Each path below is one point turned by a fixed rotation once a step. After each direction that follows a path, write how fast that rotation turns it, in degrees each step (0 if it stays still).
Each turn is a multiple of 5 degrees from 10 to 175, or 0.
Each row of a path follows its step; steps can be skipped.
Rotation 1:
step 0: [-44 -22  -8 -12 -40  11  53 -18   0  15   4   0 -25  23 -29  30  -3 -15
  -9  14  24   5  34  -4 -30  -5  26   5   3   8  18  27 -27   2  17  37
  -7]
step 2: [ 51   9  -5  -9   1  -9  -6  -7  12  -3   4 -17 -11 -24  31  21 -10 -11
 -46 -21 -13 -38  37   6  -7   5  12  -8  33   7  -2  36   3 -16   7  54
  29]
step 3: [-12  10  16  -6 -16 -10  15   8  37  20  28  10  35 -21  18  20  15  15
  -5   4 -49 -29   1 -23 -22  24  37  15  21 -10  16  14  15 -47  14 -36
  10]
step 4: [-29  11 -31  -7  17  14  25   8 -13 -12  32  -7  33   6 -13 -11 -25 -36
 -25  37  38 -12 -15   7 -24  17  41   2  26   5  18  34  17 -16 -27  -8
  25]
step 5: [ 11  -3 -13   3   9 -15  -7  35 -39  -2  13  10  21   5 -34 -14   4  13
  -1 -37  -1 -13 -40 -21   2   0  28  14  43  64 -14  22  -2 -11  -6  -1
 -38]
step 9: [ 22  11 -21 -22  12  10   2 -25 -46  17 -29  10 -52   4 -25  20  24  -2
  32   0 -19 -20  -9  -2 -25  18  18  17   2  38 -21  32 -21  -6  36   7
   6]
step 11: [ 19 -21   8  15   1   7  58 -21  -8  -7   2  57  49 -20   3  38   6  20
 -14  21 -16 -17  13  -9 -29  -2  12 -10   7   6   7  -1  -9   2  10  27
  44]
step 15: [-11 -38 -17   8  18  29  36  47 -15  15  12  23  43   0 -14 -10  15   9
 -21  23   6 -33   8 -11   6 -14  13  20  32  28 -25 -17  32   8  12  -5
 -35]
[ 10   2 -10 -13   2 -11   0   6   0  -1  -6  -1  -3 -17 -11  -9   5 -12
  14   0  16   4  -1  -9  -5   1  -2  -7  11   5   2   0 -11   8  -6  -2
  -2]  95
[-16  -3 -16  -1   9  -2  -8  -2   6  -8   4  -4   2   0   2 -12   8   4
  -9  -4   0   8 -11  -3  -9   1 -17   3  -3  13 -10   2   8   4  10  -4
   0]  35
[-10 -22   5  -5   0  11  -8  -8  -1  11 -19  -1  -7  -3  -1 -10   5  -6
   5   6  -2  -1   2   5   4 -13   1  -3  -5   0  -5   5  -9  -4   7   6
  -7]  40
[ 22  -1  10   4  -7  -7  -3   0   0   0  -3 -10 -11  -1  10 -11   7   6
   2  -8  -1  -6   3   1 -18 -10  -6  -2  -7   4   0   4  13 -12  -2  -4
   1]  95
[ -7  15   0   5   3  -2   4   5 -12   1  -8   4  -1  -2   3  10  -3   6
  -7 -10   3   6   7  -1  -6 -15  -7   0   0   3   4  19 -20  -6   8  -5
   2]  160
[ -8   3  -2  -5  -3   0   9  -3  20  -4   7  -4 -18   3  -8  -5  -4   7
   5   5   5  -8   0 -16   1   1   4   5 -13 -11   5   6  -6  -7   7 -11
  -1]  110
Rotation 2:
step 0: [  4 -20 -15  20 -38 -13 -15   0   4  10  11 -19  14  14  31 -11 -31   6
  32 -38  14 -35  -8  15  44  21  24  22   7  11 -14   9 -24  38  -9  -7
 -16]
step 4: [  2   4   6 -20  -9  -2   3  31   8  23   1 -23 -26  15 -22 -16   5 -44
  33 -48 -26  11  11 -16  11  -7  15 -32 -39   1 -23 -29 -19  24 -12   5
 -13]
step 5: [ -5   2  37  -7   1  31  11 -27 -14   4 -15  12  42 -18 -29  -2 -22  -8
 -17  30 -18 -30 -27  25  20 -17   3  24  -3  19 -15 -34  39 -26 -14  -8
  -7]
step 7: [ 18   3 -32  29  36  14  11   1  17  12 -21 -29 -27  31  19  16   0  -1
 -31  32  14  -6  17   0  46  23  26 -15 -18  36 -17 -25  10   8   8   8
   3]
step 11: [-10   7   6  53 -26 -39  -8   2  19  12  -9  10  17  32   4   6 -35 -16
  -2   2 -16 -27   7 -15  26  -9  -8  13 -26  20 -24  23   8  35   4 -32
  25]
step 12: [  4  -2 -16 -42 -42  -7   4  -5  -8  -1 -20 -34   1  -2  23   3 -10 -16
   2  31  -5 -11 -29  51 -23   4  -9  -7  10 -15  21 -16 -43 -37  -1 -24
  15]
step 15: [  8  -1 -23  -6 -47  32 -11 -22 -13  34  13 -17   3  20  -8 -35 -12 -10
  34 -20 -30  -1 -31 -20  21 -11   1  28 -37  -8 -27  -9  -9   6  -3  23
  10]
step 16: [-28  -5  16 -11  13  22   6   7   5 -17 -54   6  47  14 -22  30  23 -17
   8   3 -14 -12   1  35  12 -10  27 -12  13  11  23 -44   1 -11  27   2
 -19]
[  3  -1  -8  -4   3  -1 -13   0  -1   9  -8   5  -2  -7 -16  -6   1  -2
   4  -1   2   6 -22   3  -9 -17   3 -11  -7   7  -9 -10   1   1   0  -6
  -2]  35
[  8   5 -18  -6  -5   3  -9   2   3   0   2   8  -4  10   4  -2   8   5
 -10  -3   2  -4   9   5  12  -7   2   0  -5 -18  -7   1  11   9   5 -10
   9]  95
[ -7   2   7  -9   0  -8  10  -4  15  11  14  -2  -9   2  -5  22   0  10
   6  -8   1  -4  -6   8  -1  -4  -1   1  -2   3  -1   3   1  -3  -3 -10
  13]  40
[  1   0   8  16   2 -17  -3   5  -3 -12   0   9   6  10 -17   4   8  -4
   0  -8  -1   7  -8   3  -4  11   3   7  -4  -9   9   0   1   3  12  -8
   1]  140
[ -1   4  -6  -2  -2   1  -2   8  -5   4   2  10  -5 -10  -7  -3  -5   6
  -3   3  -4  -8   8  -2   4  12  24   4   9  12   9 -11  -8  -2  -1 -16
   6]  155
[  7   1 -12   1  13 -15   3   4   2  10  17 -12   6   3   6  -3  -4  -9
   7   6  -5  -4   5  -4  -7  -6   3  14  -1   2  -5  -8   1   7  12  -3
  -9]  100
Rotation 3:
step 0: [-21 -19  -4 -18 -30  18   8  -6   0   2  -7   9   6 -26  34 -13 -38  -7
 -53  15  17   0 -23   7  -7 -15   8  11   5   0  -4  49  11  -9  32  48
  39]
step 2: [  2   3   3 -67  28 -15   7   3  -8  -2   9  22  23 -10 -19   0 -11 -40
  32 -15  -2  26   2  20  -9 -12 -15  18 -25  43   1  11  32 -33   7 -17
  32]
step 6: [-18   9   5  14 -17 -15   7 -21  78  -4  -7  58  22  10  14  -5 -16 -11
   3   1  20   3  -6  10   8   2 -18 -12  -7  36  27  16  20  -7   9 -34
   2]
step 10: [ -3 -15   0 -30   5   5  13   5   8 -19 -28  36  32 -43  10 -22  -5 -43
   4  25  19 -14 -27   1  -4 -33   0  17  24 -29  -2  33   3   1  34 -18
  28]
step 12: [  9  -4   1 -33  25 -32  10  22 -19  -2 -21  25  18   2  15  -6  28  15
 -16  -2  11  26  26  15  -7 -19 -17  25  -8  51  11  23  38 -11 -32  38
  31]
step 13: [ 16  -1   4 -15  17  13   4   7   1   3 -10  25  11 -18  31 -10   0 -18
  61 -29  17  20  21  10  32  -1 -14  16  18   4  12  42  23 -32  40 -15
  38]
step 14: [ 12  14 -25  37 -22 -10  20  -9  13  13  25   1  -6 -20  25  13 -10 -50
 -18 -17  22  10 -22  32 -28  -6  -3  29  32  21   6  13  51 -18  20 -14
   9]
step 15: [ 17  11   2  -3 -13   4  32  19   6  12   0   2 -24  -1 -13 -11   0  34
 -37  -3  43  54   4   8 -22  38 -34  16   2  37  31   2  17 -27  -5  22
  12]
[  6   6   1  -2  -5  -6  -9  -9  11  -2  -3  -2  -7  -4   2  -1   0   2
  -8   0 -14   5  -6 -14  -4  -8   0 -13 -13   0   5  -1 -11  -9  -8 -19
   8]  25
[  3  -8   5  -6  -2 -10  -1   2 -14   3  -6  -9  10  -6   1   6 -13   2
   4  11  -2   1  -2  13   6 -21   4  -7   8   0  -4   2  -8  -1  -6   5
  15]  35
[ -4   0  -1   7   4   7   1  -1   7   2  -7  -4  13  -3  -4 -10   7   5
   0   4  -7  -5   3   5  -4   8  -4  -6   4 -18  -6   5  17   4 -21  -7
  13]  25
[  1   2  -2  -3   4   4  13   4  -4   6   5   1  -9  -4 -10  -3   8   9
 -20  -7  -7   5   9  -1   3   0   6 -10  13  11 -11  12 -10  -1  -9   6
  -4]  100
[  8  -3 -16   7  -7  16  -1   2  -9   5  -8  -2  -9  -9   5   3 -16   2
 -14   5   6 -10 -11  -4  -4   0  -5   8  -1  -2   5   0   0  -5 -13   3
  -7]  100
[  3   1  -3   0  -9  -9  16  -5  -7  -3   8 -20  -2  -9 -14  10   6  -2
   0  -1  -6   7  -5  -6  -2  -5  -5  12   0  -3   5  -2  11  14  -1  -7
  -5]  110
[-14   6   3  -2  -3 -14  -5   1   3  -9  -6   1   2 -11  -1  -3   7 -13
  -5  -5   4 -19 -12   5  -7  -4   4   2  -3  17  -6   7   4   3  -9   3
  -5]  175
Rotation 4:
step 3: [ 45   3  47  -4  13 -11 -22 -13   8  54   6  -1  -4   5 -24  40  -5  11
 -20  -4 -16  14   1  30  21   5 -36  11  -7   8  28  12  40 -39  13  37
   1]
step 4: [  3 -28   5  15   7  28  16  -2  34  -5   3 -19  23 -15  18   7 -27   5
  16  17  13 -10  31  60   3  18  15 -46 -15  13  66 -31 -10  -6 -15  -4
  -1]
step 5: [-10 -34   2  12   9  25   4   0  12   6   4  18 -20 -38  53 -23 -21  -5
 -25  39  53  45 -16  -8 -28  22   2  20  18   9 -11   9 -22  26   6  24
 -14]
step 6: [ 12 -16  34  -7 -18   1   1   7 -18  56 -27  33   4  12 -29  -2   8  31
 -21  42  11  15   9   6  12 -28  32  47 -13 -10 -27 -12  27  -4 -12 -21
 -36]
step 11: [ 44  -2 -20  -7  24  -7 -21  15  38  23   5 -16 -13   3   0   2  -3  -6
 -27 -31  13  -8  23  -9  -1   5 -15   4  23 -10  53  41 -30 -50 -27  16
  42]
step 12: [ 26 -12  41  15  51  -7 -15  -6  16  10   4  -3   7 -20   9   0 -18  -9
  50  27  21   8 -56 -19   1 -23  13 -20 -20  13  45 -37  -2 -13  -7   0
  13]
step 13: [ -2 -20  25  14   7 -26  15   8  -8  12   8  -1  43   2  46  -9   4  39
  20   5  24   9   5  23 -33  26   1   8  -6 -28   1   2  21  17   9  62
 -50]
step 16: [ -5  -3 -27  -7 -36  35  55 -14  -5  -1 -18  48  23   4  47  -7  33   5
  -2 -20  -4 -10 -19  41 -11   4  39  -5 -24  -6 -33   7 -11 -10  -9  16
 -21]
[ -2  -9   6   3   4   6  -1  -6   9 -11   7  -4   1  -1 -16   7  17  -3
  -9  -8 -10   3  -7  14   1  10   1  -8   5   6  -6   4  12  10   2   6
   3]  60
[  2  -2   5  17 -13 -14   6   1  -7   5   1   8  -6   2  -9   5  -1  -6
   1   6   6   6  -1  -1 -12   6   6  -8   7  -5   3   0  -1  13 -21  -3
  -7]  45
[  3  -4 -10   2  -2  -1   7  -7  -4 -18  -9  -9   8   4   6   0  -2   0
   4   2  -1  -2  16  12  -8  -6   3 -13  13  -8  -7  -3  -7  -8   0  15
  -7]  120
[  7   5  -7   1  -1  -1  -3   8  -6   1  -3   4  17  11   1  19   1 -11
  -7  -9   7  -3  -6   5   4  -3   2   9   2   5   7  -9  -2   8  11   1
 -17]  110
[  4  -4  11   4   3   8   1 -17  -9  -1   8  -3  -5 -11   1  15   3  -5
   3   5   2 -17  -2  -5  12  -4   1   7   5 -18  -3  -3   5  -7  -2  -4
  -6]  120
[ -7   8  14 -15   2  -2  -4  -6   3  -7   2   5   6  -6   0 -10  -6  -2
   0  -8   3   8 -13   5 -11  -6   1   1   1  -3  -7   9   1  -8  -5  -7
 -24]  100
Rotation 5:
step 5: [-12 -16 -24   7  -8  -4  26  10  22  65  25 -18   2  35 -18 -13 -34  21
  30 -30  44  32  14   7  -1  16  30  -2  26 -22   1   8  39   5   9  38
 -24]
step 6: [ 15   5  20   1 -14  17   6   4 -32 -45 -26 -19 -30 -13   3 -30 -22  38
  -1  21  -9 -24  -2  19 -21 -38  55  21  -4 -39  27 -39  33  -5  15  -7
 -22]
step 10: [-23  34   0 -10 -25  -5  -3  44  22 -15   9 -38 -35  -1  20   6  16 -55
  45  16  29 -16  10  15 -36 -31   1   6   5 -12 -14 -31  13 -10 -20  42
  14]
step 11: [ 50  27 -20  12   9  64  38  17   7  34 -36  25  -9 -17   8  15  -4 -27
 -40  10  -9 -30  17  11   7 -12  18 -23   2  12   4  15   4 -28 -16  -5
 -46]
step 12: [ 12 -24 -14  50  11  25   9  18  29 -27  36  18  -7  14 -38 -21 -10 -30
   3  -8  36  15   8  13  39 -29  -5  17  16 -45 -16  19  -5  43  13 -20
  23]
step 13: [-19   1   9 -49  30  42   5   5 -16 -11 -30 -19  36 -16  16 -23  12 -17
  -2  26  18   8   0 -18  30   1  -5  18 -48 -18  18 -29  40 -15 -20 -38
  40]
step 14: [ 19 -12 -21  -8 -12  -9  34 -23  12  24  -5 -10 -32  12  -7 -41  -6 -16
  48 -19  43   1 -22 -32   7  15 -39 -17  -1  16 -51  11  20 -45  -5  18
 -23]
step 16: [ 10   7 -48  -7 -25   3  31  12  10  -3  -6  12  20  27  22  63 -15 -13
  26  -1 -11   4 -47   3  25  20  30 -22   6 -39 -15   3  -3  -9  27 -54
  28]
[  1   6 -12   1   5   2   0   2  -4  -5 -12  -4  -1  -1  -5   4   0  -3
  -7  10 -11  -8  -2   1  12   1  -7  -8  20 -10   3  17 -10  11   2  -1
   8]  85
[-12   3   2 -12   9   8  -5 -11  -4  -5  10  -7  10  11 -12   0   1   0
   2 -11   8 -13   0   0   5  12  -6  10  -6  -8   3   8  -7  -7 -10   5
  -3]  80
[  2   1 -13 -15  21   9 -12  -1   1  -4 -12   1  -1   0   4  -2   7   8
 -10   2  -9  -1  -4  11  -2  -6   9   4  -1   5  -5 -15   0  -7   0  -4
  -5]  155
[-10  -3  -1   2  -6   8   4   4  10  -9 -15  -5  -5   1  -8   2 -19   3
  -4  -2   1  -2  -6   5  -6   8   3  -9 -12  17   4  11  -2  -7  -1 -14
   1]  155
[-16 -12   0   0  -9 -11  11   7 -14   3   0   0   5   9  -3  -2   8  17
  -5  -4  -8  -1  -9   6  -8   7   6   2  15  -2   6  -4   3  -2   0  -2
  -7]  25
[  1  11  -6  -3  -9   8  -1   1 -12  13 -13  -3  -8   1  -7   5  14   3
  -1  -3   9  12   7  -3  -1   6   0  13  -4   7  -8  14   2   2  13   1
  -8]  120
Rotation 6:
step 1: [-33 -25  -2  -4  16   6 -16 -15  11 -15  15   3  10 -13  26 -28  22  -7
  -1  17  18   9   4  16  10  20 -10  25 -49  31  -1  57  50 -38  26   5
 -45]
step 6: [ -7  41  -6  15   9  37  35  22  43 -11  32  24 -17 -10  -2  16  33   6
 -16   4  11 -28 -13  15  27 -17  17  26 -57 -23  -2  16  29 -28 -34  -8
  -7]
step 9: [ 25 -24 -17 -16   4  14  32 -24   4 -26  17  21 -30 -12 -13 -55  12  16
  15  16   3  -3  -5 -30  12  15 -19  11 -48  29  -3  42  20  -3 -50  24
  22]
step 10: [-21  20   7   1  -8  19  32 -21   3   0  42  22 -56 -30  41  -1  -4 -12
   8 -17  65 -21 -26 -22 -25  -2   2  10 -11   7 -20   9  16  24  -4  48
   5]
step 12: [  4 -13   2 -44  34 -23   3  13   0 -29 -19 -12  47   8  13 -64  25  -6
   3  -3  30 -32  13 -13   0  26 -19  25   6   2 -10 -12  31   2 -45  -9
 -30]
step 14: [  1  35  43  15  50   2 -14  -2  -1   9  32  45   7  11  -5 -25  -1  30
  -9  -4   7 -13 -17  36  -9  -8  -1  -9 -57  13  -6  35  10  -9   3  57
  10]
step 15: [ 10  41 -22   6  57 -44 -16  19  10 -21  47  10  -4  18   4 -24 -27   6
  -5 -34  32 -43  -5 -14  14  12  18  11   5 -10   3   0  32  28  27   9
 -16]
step 16: [-43 -24 -20  -6  12   2 -12  23   9 -14  58 -14  31   7   2 -17 -21  -3
 -19  -8  20 -24  11   8 -18  22 -38 -39  26 -27  30  -7  53   2  -8 -29
  16]
[ -5 -13 -11  -3  -9 -19  13   7  -4  -1   2   0   5   3  -2  -4   9  -9
   0  -4  -4  -1 -14  11  -2  11  -7 -12  -5   6  -5   7  -7   2  -2  -7
  -4]  90
[  5  13  -2  -1   5  -2   1  14  13  -8  15 -13  -3  12   3   5   3  -8
   6  14  -7  -4  -2  -2 -13   3  -3  -1   7  -9  -9  -7  -7  -1   4   6
  -9]  85
[ 13   1   2   6  -4   1   0  -3  12 -16 -11   0   4   2   0  -2   3  15
   8  -2  -3   6 -19   3   4  10   1   6  -5   0  -9  -5  18   5   7  -4
  -1]  130
[ -1   0   0   5   1   6 -20  10  -4  -5   1  13   2  -6  -4  -1   0  12
   2  -2  -9   1 -12  14 -11 -10  -4  -2   5   2  -4  -5 -15  -4 -15   1
   6]  125
[  8   9  -3  -8  -8  -3  -5  -4  -5   3   8  14  -1   7   8 -17   1   0
  11  -8   1   4   7  -7  -1   0   7  11   3   2 -13   6  -6  -3   1 -17
 -11]  135
[  5   6   5   4  -4   7  13   5  -9  14  -2  -2  -3  -4   3   3 -17   8
  -1  -2   0  -5   1  14  -3   7  15  -5 -11 -10 -14   0  -3   9  -5   5
  -9]  95
[  7  -6 -14   3  -6  16  16   1   4   0  14   2   0 -12 -24  -2  -4   2
   5  -3  -2   4  -1  -5   0 -12  -4   0   5   1   2  -3   0   5   5  -3
  -8]  35
